128 stands for zero in the data rows.
Here is a table of points, one per row:
[147  63  64 163 152  92 140  66 138 143  79  87  64 157 158 137 155 224 115 128 108 106 255 151  84 130  73 150 116 130 133 133  93 131 136 111 138 153 157  97  87  61  63 121 115 177  72 176 125]
[122 117 109 138   3  98 127 152 143 175 206 110  64  85 193 124  40 155 116  77 153 142  75 118 114  97 106 132 205 218 190 113 130 141 157 164 126 176 166 109 165 110 113 100  73 115 104 114  79]
[ 81 155  97 125 150 148  88 174 103 105 168  93  59 154 128 124 100 205 135  24 149 112 107  86  23 134 189 105 102 122 158 144 130 101 124 187 116  95  88  59 130 154 129 113 107 110 103   5 174]
[192 112  83 130 149 100  69 149 141 130 134  92 170 109 100 118 116 111 132 196 157 104  79 224 140 123 137 116 138  37 159 178 144 151 160 158 214 115 134  77  93 159 130 101  71 120 104 138 159]
[220 136 192 166 176 185 119 142 188 155 142 176 117 166 189 205 128 167 171 124 237 159 131 150 138 250 118 155 160 126 158 160 189 158  92 164  99 137 125 141 203 102 171 157 149 194 159 139 150]
[159 153 125 146 161 133 106   0 143 202 135 142 157 159 112  95 146 101 130 141 118 128 113 124 138 109 173 117 195 188 131  87 126 161 129  88  78  47 126  96 102 131 100 118 133  89 170  80 178]
[165 142  88 113 136 154 112 142  72 157  89 153 200 102  76 130  85 190  97 170 131 142 176 102 126 113 168 203  98 160 127  88 227  92  94 185 125 182 145 189 122 193  50  58 113 163 154 142 125]
[122 177 171 117 155 169 125 179 152  91  88 142 114 127 157 110 115 172  18 154  86 120 109 160 131 111 109  96 191 150  97 146 102 159 141 185  59 135  47 140  81 134 106 170 119 112 128 176 108]
[168  96 119  53 199  50 151 154 131 123 156 169 204  76 118 159 154  77  73  76  83 141 157  80 132 116 118  66 150 116 142 125  95 129 148 108  79  73 167 116  79 157 147 110  99 197 180 125 136]
[ 62 119 155 185  95 126 144  98  46  71 158  97 165  98 188 187 159 171 185 119  80 116 118 192 221 121 134 134 114  94  59  56 116 146  75 178 147  85 178  95 144 142 145 161  93 141 154 117 116]
[ 86 181 106 183 156 139  53 130 109 186 129 143 133  90 119 155 162  88 200 117 100 222 163 206 112  38 121 101  77 146 150 129 116 172 156 166 171 146 148 177 155 156 156 208 149 155 128 141 107]
[100 115  97  98  63 152 134 121  89  79 150 237  73 132 157 147 165 154 106 214 144 119 132  68 224 121 133 153 138 212 129 248 133 133 239 132 177 101 122 182 136 105 160 128 108 156  45  41 136]
[131 159 131 118 146 106 165 105 136 142  98 101  80  25 192 117  96  71 112 133 137  97 173 163 151 134 199 172 114  64 130 149 138  69 101  89 104 167 103 164 136 128 116 153  95 118 119  92 132]
[ 91 133 121   0 139 119 133 137 133 135 195 128 102 208 117 102 108 129 162 143 147 146 128 109 148 162  96 159 176  85 134  87 120 224  69 159  87 160 136 153 137 109 122 173 168 159  51 122 134]
[ 98 122 116 169 142 115 160  70 120 100 119 119  73 141 110 153 134  39  64  87 147 149  96 112 154 169  87  52 115 141  75  89 231 117 155 182 119 201 131 125  97  91 152 123 107  75  58 205 189]
[119 121 188 186 132 121 139 192  30 184 150  63 127 174  96 124 138 123 101 150  90 147 117 139 141 142 182 159  83 104 165 162 121 196 147  58 101 158 166 141 108 148 173 153  47 133 169 158 173]
[ 77  66 144 102 163 140 152 111 122 150 128 115 135 140 153 157 111 109 122 174  14 167 101 153  85 146  65  40 122 115 180 162 255 105 101  88 128 102 131 143 106  90 120 122 172  56 116  83  94]
[ 74  85  86 167 189 164 140 126 123 145 142 159 105 127  90  74 102  54 136 123  58 140  58 161 145 178 151 193 157 108 104 169  65  61 127 135 113 117 135 107 165 139  79  80 156 199 132 147  61]
[ 80 115 151 129 114  57  82 149 154 202 121 146 126 154 129 137  99 149 121 183 171 113 144 118 100 144 148  98 139 103  66  42 134  65 175  99 105  19 126 169 137 137 124 129 131 129 138 168 140]
[167 117  92 175  96 144 126 132 143 108 175 163 155 131  74  63  96 172  95 132 155 180 218 158 165 177 131  73 125 117 159  97  79  43  86 100 103 123 119 134 107 137 191 152 138  63 105 138 106]
[198 161  86 105 157 136 173 159  33 100 139 130 147 135 183  75 122 136 196 155 202  82 127 105 123 105 157  39 111 145  74 182  91 116 135  81 136 173 175 135 159 173  61 172 161  48 167 172  98]
[130 118 164  95 138 167 151 127 157 151 124 137 112 132 122   0 183 130 151 123 112  39 119 103 141  80  90 146  93 135 165 106 191  59 116 143 175 106 122 105 174 125 168 182 101 175 135 170 130]
[143 119  84 101 119  89 124 113  83 135 149 179 166 142 162 132  95 146  99  94 150 154  65 141 119 109  43 180  75 121 103 117 120 118 160  97  78 157   0  76 107  95 141 149 166 159 148 121 139]
[ 70 198 141 144 135 123 114 148 170  67 129 142 170 172 146 181  83 160 129 100 139 152 126  58 118  77 139 201 190 110 165 181 142  82 113 109 137 162 182  82 102 105 158 154 214 144 144 151 219]
[ 72 168  35  92  83 135 114 135 204  85 103 107 145 142 131 137 119  96 164 171  95 100 137  78 109 206  87  99 122 150 129 158  99 161 133 189  57 149  91 158 141 103 133 156  87 116 196 163 166]
[103 121 184 111 122  76 133 107 124 108 114  77 118 129 102 101 134 164 140 135 164 104 153 188 154  99 134 139 111 145 142 145 123 156 150 145  82 147 113 156 145 127 178   0 193  96 171 159 102]
[160 154 127 131 160  76  43 175 154 139 113  14 122 128 139 123 177 127 132  98 114 151 124  96 248 177 140  91 123 192  93  75 137 122 115  89 210 128  84 137  96 134 127 103 167 149 136 109 102]
[116 159 114 134 125 182 139 114  76 192  29 130 185 139 140 163 121  96  91  90 116   0 148 116 126 147 134  88 156 109 200  90  47 135 140 123 164 159 124 113 184 111 151  95 173 119  83 122 146]
[108 106 159 167 110  73  91  71 133 105 161 179 136 104  95 101 183 143 127 142 128  57 120  95  45 158 135 116 159 122  70 167 110 145  27  82 200 163 111 237 102 116 146 113 116 131 138 130 132]
[135  87 150 175 106 139 120 144 184 117 143 172 132 100 140 118 114 111 157  98 141  71 110 115 157  80 162 134  18  97 166 122 132 208 125 116  98 111 173 120  62 140  23 102 170  96 116 145 101]
[156 135 149 113  54 156 128 135 122  48   1 125 114  44  11 124  68 138 178  83 161 127 120 126  81 190 103 173 163 170  73 128 172 206 193  45  97  83 200  75 131 113 183 200 123 151 108  64  57]
[104 183  99 156  99 136 255 193 233  92 144 113 169 154 143 156 221 145 116  98 155 180 115 171  26 143 184 165 154 156 128  82 146 149 152 114 221 136 106  90 129 173 134 127 139 140 146  99 129]
[165  49 131 128 134 253 101 105 165  54 172  69 132 126 106 177 122 122 141 133 118 158 146 114 120  14 134  98 122 107  43  93 109 116 114  58 118 140 109 153 255 121 120 122  99 124 115 143 152]
[184 118 205 155 137 110 154 107 139 111  95  83 125 138 155 122  87  38 113 179 137 138  78 116  79 113  97 165  47 157 124 109   6  77  98 187 133  92 167 177  82 125 185 123 129 145  91  76 125]
[127 106 160  88 150 122 184 134 120 178  70 164  68  99  58 183 183 171 162 144 161 190  87  84 164  98  88 154 117  96 171 144  82 118  76 134 187 108 109 146 139  97  68  86  90  20 144 146 137]
[178 156 191  96  47 121  58 138 104 128 140 130 126 179 120 164 203  43 126 107  90 153 186 130 133 121 140 138 139  84 107 130 142  84 138 163 155 125 110  72 114 151 100 121 126 121 165 142  61]
There is one direction along which these points spread out most. Take the direction at right angles to it along which they spread out most. Go by this last direction. For each point below, how far along it does it lie, from 0 to 99? The average is 50, and the first point in the table lies past the average. One standard deviation of the points above along it is 16.
[160 154 127 131 160  76  43 175 154 139 113  14 122 128 139 123 177 127 132  98 114 151 124  96 248 177 140  91 123 192  93  75 137 122 115  89 210 128  84 137  96 134 127 103 167 149 136 109 102] 40
[ 81 155  97 125 150 148  88 174 103 105 168  93  59 154 128 124 100 205 135  24 149 112 107  86  23 134 189 105 102 122 158 144 130 101 124 187 116  95  88  59 130 154 129 113 107 110 103   5 174] 43
[131 159 131 118 146 106 165 105 136 142  98 101  80  25 192 117  96  71 112 133 137  97 173 163 151 134 199 172 114  64 130 149 138  69 101  89 104 167 103 164 136 128 116 153  95 118 119  92 132] 51
[122 177 171 117 155 169 125 179 152  91  88 142 114 127 157 110 115 172  18 154  86 120 109 160 131 111 109  96 191 150  97 146 102 159 141 185  59 135  47 140  81 134 106 170 119 112 128 176 108] 71
[103 121 184 111 122  76 133 107 124 108 114  77 118 129 102 101 134 164 140 135 164 104 153 188 154  99 134 139 111 145 142 145 123 156 150 145  82 147 113 156 145 127 178   0 193  96 171 159 102] 53
[ 86 181 106 183 156 139  53 130 109 186 129 143 133  90 119 155 162  88 200 117 100 222 163 206 112  38 121 101  77 146 150 129 116 172 156 166 171 146 148 177 155 156 156 208 149 155 128 141 107] 24
[ 80 115 151 129 114  57  82 149 154 202 121 146 126 154 129 137  99 149 121 183 171 113 144 118 100 144 148  98 139 103  66  42 134  65 175  99 105  19 126 169 137 137 124 129 131 129 138 168 140] 56
[116 159 114 134 125 182 139 114  76 192  29 130 185 139 140 163 121  96  91  90 116   0 148 116 126 147 134  88 156 109 200  90  47 135 140 123 164 159 124 113 184 111 151  95 173 119  83 122 146] 56
[119 121 188 186 132 121 139 192  30 184 150  63 127 174  96 124 138 123 101 150  90 147 117 139 141 142 182 159  83 104 165 162 121 196 147  58 101 158 166 141 108 148 173 153  47 133 169 158 173] 33
